500 stands for zero in the data rows.
Some points, one per row:
950,589,640,537,582,553,618,479,615,461,656,398,413,595,534,750
672,755,674,639,507,265,547,358,710,286,352,641,461,503,468,672
596,430,468,578,382,740,434,296,804,625,808,622,496,596,465,636
690,309,406,391,637,696,608,503,658,633,759,558,372,692,650,685
747,296,495,400,634,700,635,534,593,633,789,545,330,615,647,641
721,568,888,666,505,591,492,352,309,611,725,590,550,448,395,519
745,470,747,603,514,715,586,431,546,581,883,463,504,591,436,660
675,638,836,749,498,615,525,354,394,503,789,557,545,402,376,484
717,757,649,672,535,329,617,366,733,281,366,649,514,487,457,616
731,377,463,497,600,751,611,524,636,679,829,462,379,644,591,661
559,508,574,640,258,691,292,225,705,548,700,668,544,446,342,479
808,592,688,585,688,499,742,551,583,409,623,556,359,667,620,718
514,650,696,721,295,525,332,220,568,467,621,633,625,379,269,429
692,424,414,485,560,653,630,547,720,541,725,497,426,757,641,811
675,820,627,637,465,362,540,371,733,185,522,621,512,488,473,595
849,530,545,477,643,558,652,542,677,481,730,326,354,668,567,707
720,694,611,607,517,344,581,321,810,310,407,622,501,630,502,699
521,657,736,696,328,529,317,214,525,470,583,630,604,326,292,394
666,617,809,722,498,704,515,381,446,566,827,564,590,475,405,585
495,606,678,691,272,553,284,251,583,489,605,632,619,320,287,378
719,794,655,649,481,250,567,379,687,307,373,603,540,510,436,635
431,653,719,821,451,536,443,349,573,485,635,814,704,412,432,498
645,408,341,481,680,696,618,510,756,553,761,622,361,652,660,664
686,597,857,745,547,676,513,373,418,490,788,510,527,431,416,543
750,296,505,413,646,692,614,526,613,647,763,552,341,643,662,652
533,636,744,712,364,523,343,239,503,488,571,648,573,262,290,370
846,466,500,367,652,547,666,527,678,479,649,456,212,609,623,662
584,459,475,617,612,707,658,455,771,493,792,809,424,578,590,575
499,664,719,725,306,531,343,235,538,475,597,630,647,354,275,433
Then 10 other points, each followed by its number:
519,616,693,704,284,548,304,196,534,459,608,620,617,373,273,451 0
655,568,874,768,507,576,502,404,311,586,718,595,532,421,350,477 1
702,779,683,715,503,342,556,348,699,312,369,618,413,494,422,629 2
703,425,290,431,574,625,628,530,794,486,689,567,346,677,665,704 3
475,491,580,723,604,686,559,485,742,551,766,842,526,530,582,648 4
599,433,395,572,622,702,642,476,779,539,790,727,398,608,639,649 5
673,503,890,740,497,624,498,368,349,594,724,587,543,393,396,500 6
711,432,428,471,591,643,661,567,714,523,699,498,414,771,611,803 7
540,465,477,641,615,684,579,455,772,587,788,833,476,589,611,604 8
517,656,724,692,380,517,344,201,508,438,581,646,534,280,296,351 9
Which of these numbered points is nearest to each point below, ignoring the 3 directions in which the first points spread most? Its number follows each.
686,424,544,571,532,781,600,470,642,615,863,477,499,680,542,716 > 7
680,405,529,512,521,781,572,500,644,638,867,515,490,668,584,719 > 7
716,444,308,422,582,606,637,542,798,487,650,561,356,707,678,710 > 3
659,628,855,734,528,633,520,358,392,522,775,563,537,409,362,558 > 2
630,475,461,576,318,709,402,225,778,536,801,589,507,534,372,564 > 0
551,642,738,710,417,531,341,254,522,459,588,658,558,256,297,330 > 9
569,452,418,572,628,713,624,504,762,584,813,681,409,649,633,686 > 5
629,826,644,715,438,400,544,358,695,205,484,627,558,461,407,568 > 3
800,425,447,338,677,594,656,526,665,517,670,459,232,642,664,638 > 9
672,728,721,674,452,261,549,361,670,245,359,622,544,476,433,592 > 6
783,308,579,405,657,690,632,465,583,622,753,578,331,608,645,643 > 6
614,377,375,550,601,700,617,522,791,586,751,689,416,640,639,694 > 5
686,785,613,669,465,321,586,377,751,288,397,590,537,581,452,690 > 7
690,555,856,748,521,618,525,361,298,605,697,575,536,410,369,469 > 1
415,650,696,873,441,580,484,370,577,475,630,804,648,405,437,511 > 4
804,595,674,612,688,469,756,594,610,442,638,513,412,642,579,748 > 1
412,669,676,796,561,618,500,304,661,503,705,803,590,435,476,542 > 8
660,544,873,724,530,562,536,355,310,574,765,603,534,428,389,491 > 1
641,423,401,505,650,700,628,525,709,512,777,753,410,614,671,687 > 5
731,294,484,393,625,703,648,535,575,636,773,524,363,668,654,668 > 6
686,386,400,408,622,633,637,548,694,558,697,526,406,767,650,787 > 7
